In the rows, zero is written as 128.
One turn or mirror swaps these rows in pairs. Which row does each one swap with?
The rows were stretched afterwards, more along some directions than others.
Mes: | 117 | 142 | 116 | 116 | 122 | 124 | 107 | 150 | 106 | 132 | 117 | 128 | 122 | 128 | 109 | 115 | 119 | 131 | 139 | 132 | 127 |
Neb: | 142 | 139 | 119 | 133 | 120 | 120 | 128 | 129 | 134 | 153 | 136 | 121 | 123 | 135 | 128 | 121 | 138 | 120 | 139 | 133 | 111 |
mulab: | 115 | 121 | 116 | 129 | 132 | 115 | 143 | 126 | 123 | 128 | 107 | 121 | 149 | 127 | 133 | 107 | 129 | 114 | 127 | 139 | 130 |
Mela: | 116 | 119 | 125 | 143 | 121 | 145 | 143 | 114 | 133 | 140 | 128 | 137 | 118 | 134 | 147 | 150 | 110 | 119 | 129 | 110 | 119 |
mezez: | 126 | 154 | 118 | 127 | 131 | 136 | 118 | 139 | 115 | 113 | 119 | 124 | 144 | 104 | 127 | 136 | 136 | 138 | 128 | 125 | 112 |
ziba: | 125 | 124 | 126 | 139 | 113 | 120 | 140 | 134 | 146 | 144 | 123 | 136 | 139 | 123 | 141 | 115 | 105 | 122 | 106 | 137 | 125 |
gofe: | 121 | 128 | 144 | 110 | 132 | 148 | 118 | 126 | 123 | 140 | 126 | 119 | 137 | 124 | 117 | 143 | 122 | 127 | 134 | 117 | 115 |
Fasag: | 139 | 143 | 125 | 104 | 112 | 143 | 128 | 128 | 125 | 141 | 135 | 110 | 121 | 129 | 101 | 148 | 145 | 139 | 144 | 130 | 131 |
Melu: | 124 | 142 | 138 | 150 | 139 | 121 | 142 | 132 | 119 | 114 | 129 | 135 | 156 | 124 | 152 | 109 | 133 | 134 | 134 | 125 | 134 |
pavam: | 134 | 145 | 127 |  96 | 126 | 134 | 116 | 122 | 117 | 137 | 122 | 107 | 134 | 125 | 105 | 124 | 139 | 140 | 144 | 137 | 120 |
Bis: | 125 | 146 | 130 | 115 | 117 | 141 | 123 | 133 | 120 | 132 | 135 | 112 | 135 | 112 | 106 | 138 | 132 | 124 | 125 | 122 | 116 |
fanen: | 137 | 139 | 125 | 138 | 139 | 119 | 130 | 141 | 120 | 115 | 125 | 138 | 141 | 130 | 135 | 122 | 111 | 119 | 105 | 140 | 135 |
vobu: | 101 | 135 | 118 | 124 | 119 | 154 | 139 | 130 |  93 | 116 | 133 | 112 | 145 | 123 | 124 | 154 | 154 | 137 | 139 | 123 | 123 |
farul: | 105 | 130 | 119 | 153 | 118 | 148 | 130 | 144 | 127 | 141 | 118 | 132 | 124 | 132 | 137 | 129 | 105 | 130 | 132 | 120 | 116 |
kuze: | 100 | 130 | 133 | 135 | 121 | 144 | 136 | 138 | 106 | 122 | 133 | 119 | 124 | 133 | 136 | 131 | 152 | 130 | 148 | 114 | 121 |
Gez: | 135 | 150 | 108 | 134 | 115 | 140 | 130 | 132 | 119 | 134 | 126 | 130 | 123 | 133 | 151 | 125 | 139 | 119 | 132 | 135 | 102 |
mame: | 118 | 118 | 120 | 151 | 126 | 137 | 142 | 126 | 109 | 109 | 124 | 146 | 143 | 125 | 157 | 140 | 120 | 121 | 111 | 133 | 125 |
zepi: | 131 | 122 | 128 | 127 | 118 | 125 | 116 | 106 | 137 | 139 | 153 | 136 | 141 | 117 | 112 | 141 | 119 | 127 | 123 | 134 | 133 |
vipo: | 114 | 120 | 114 | 149 | 113 | 129 | 127 | 128 | 135 | 148 | 120 | 148 | 124 | 132 | 148 | 130 |  96 | 116 | 120 | 124 | 117 |
fevov: | 130 | 154 | 142 | 117 | 127 | 135 | 127 | 120 | 113 | 108 | 138 | 115 | 145 | 113 | 117 | 137 | 175 | 143 | 150 | 115 | 125 |
Senak: | 127 | 139 | 147 | 136 | 145 | 130 | 126 | 130 | 130 | 135 | 132 | 129 | 155 | 131 | 145 | 121 | 136 | 139 | 126 | 100 | 126 |
kot: | 127 | 143 | 117 | 138 | 127 | 148 | 136 | 128 | 102 | 115 | 151 | 131 | 130 | 125 | 137 | 148 | 150 | 131 | 137 | 143 | 114 |
fibu: | 117 | 141 | 117 | 130 | 104 | 138 | 146 | 136 | 115 | 142 | 125 | 112 | 127 | 125 | 122 | 123 | 134 | 123 | 125 | 129 | 115 |
lod: | 133 | 135 | 113 | 116 | 103 | 146 | 117 | 110 | 122 | 147 | 136 | 125 | 118 | 127 | 114 | 153 | 142 | 128 | 144 | 130 | 114 |
Veb: | 123 | 111 | 126 | 126 | 128 | 124 | 139 | 122 | 128 | 147 | 124 | 128 | 117 | 141 | 120 | 135 | 131 | 120 | 130 | 119 | 139 |
mibag: | 148 | 148 | 166 | 116 | 131 | 124 | 119 | 115 | 105 | 116 | 131 | 112 | 131 | 139 | 122 | 126 | 160 | 145 | 156 | 122 | 115 |
rar: | 113 | 147 | 101 | 129 | 107 | 156 | 133 | 140 | 107 | 140 | 131 | 132 | 133 | 120 | 139 | 137 | 128 | 116 | 136 | 134 | 113 |
Pitul: | 120 | 124 | 138 | 122 | 135 | 120 | 113 | 126 | 130 | 122 | 128 | 125 | 139 | 141 | 129 | 133 | 109 | 130 | 125 | 126 | 133 |
Faf: | 115 | 118 | 137 | 137 | 120 | 134 | 125 | 118 | 113 | 104 | 139 | 128 | 155 | 122 | 136 | 147 | 129 | 128 | 118 | 133 | 135 |
tuti: | 134 | 148 | 111 | 124 | 124 | 137 | 109 | 122 | 132 | 131 | 123 | 126 | 127 | 122 | 118 | 129 | 143 | 115 | 137 | 114 | 119 |
ket: | 134 | 120 | 132 | 128 | 114 | 142 | 119 | 104 | 128 | 110 | 139 | 134 | 129 | 128 | 120 | 163 | 156 | 132 | 114 | 135 | 125 |
zuli: | 127 | 143 | 116 | 144 | 133 | 118 | 129 | 122 | 124 | 100 | 126 | 144 | 148 | 105 | 142 | 141 | 128 | 131 | 117 | 135 | 111 |
Duso: | 135 | 149 | 129 | 121 | 132 | 138 | 124 | 124 | 132 | 153 | 151 | 114 | 129 | 133 | 107 | 129 | 138 | 135 | 143 | 114 | 132 |
mir: |  94 | 124 | 121 | 156 | 133 | 136 | 142 | 149 | 105 | 112 | 124 | 145 | 127 | 129 | 157 | 132 | 112 | 122 | 118 | 125 | 117 |
zekup: | 122 | 145 | 118 | 136 | 116 | 150 | 123 | 130 | 116 | 116 | 134 | 127 | 137 | 109 | 139 | 155 | 140 | 128 | 129 | 118 |  97 |
seker: | 137 | 138 | 121 | 110 | 137 | 126 | 123 | 112 | 128 | 116 | 131 | 110 | 137 | 127 | 106 | 153 | 157 | 127 | 147 | 125 | 130 |
Bog: | 129 | 137 | 141 | 131 | 134 | 107 | 124 | 134 | 122 | 125 | 119 | 130 | 119 | 140 | 127 | 104 | 121 | 126 | 122 | 127 | 126 |
gezet: | 113 | 140 | 122 | 133 | 123 | 132 | 145 | 128 | 117 | 131 | 137 | 116 | 124 | 117 | 118 | 123 | 153 | 117 | 141 | 120 | 127 |
Zefu: | 132 | 148 | 112 | 158 | 148 | 114 | 143 | 139 | 124 | 118 | 137 | 140 | 130 | 132 | 147 | 116 | 133 | 117 | 128 | 131 | 137 |
Bipa: | 125 | 133 | 120 | 145 | 119 | 133 | 136 | 121 | 123 | 120 | 128 | 153 | 126 | 118 | 149 | 147 | 107 | 114 | 119 | 134 | 113 |
Buk: |  99 | 131 | 114 | 125 | 114 | 150 | 136 | 128 |  95 | 120 | 135 | 115 | 150 | 121 | 123 | 143 | 142 | 132 | 145 | 131 | 129 |
mepo: | 122 | 140 | 107 | 126 | 127 | 125 | 136 | 142 | 110 | 131 | 118 | 123 | 106 | 137 | 122 | 129 | 140 | 118 | 131 | 131 | 121 |
bomap: | 123 | 126 | 111 | 152 | 123 | 129 | 150 | 119 | 139 | 155 | 147 | 131 | 128 | 130 | 139 | 134 | 116 | 112 | 124 | 131 | 122 |
gako: | 139 | 139 | 124 | 153 | 143 | 125 | 144 | 122 | 126 | 118 | 139 | 144 | 132 | 128 | 153 | 127 | 143 | 131 | 131 | 134 | 125 |
fofam: | 142 | 135 | 143 | 117 | 141 | 123 | 110 | 137 | 103 | 106 | 119 | 131 | 136 | 149 | 137 | 126 | 129 | 123 | 126 | 148 | 124 |
patim: | 125 | 141 | 123 | 156 | 133 | 120 | 139 | 125 | 121 | 104 | 127 | 142 | 149 | 113 | 155 | 138 | 123 | 131 | 115 | 136 | 104 |
Zibus: | 139 | 141 | 116 | 148 | 130 | 127 | 143 | 124 | 145 | 131 | 138 | 137 | 131 | 124 | 136 | 146 | 118 | 125 | 106 | 121 | 124 |
fovam: | 129 | 120 | 124 | 143 | 128 | 126 | 126 | 108 | 138 | 128 | 122 | 141 | 129 | 131 | 133 | 125 | 115 | 108 | 127 | 121 | 134 |

Swapped with seker: mulab
Swapped with Senak: mibag
Swapped with fibu: Zibus
Swapped with vipo: lod
Swapped with gezet: Zefu
Swapped with ket: farul
Swapped with gofe: fofam
Swapped with fanen: Bis

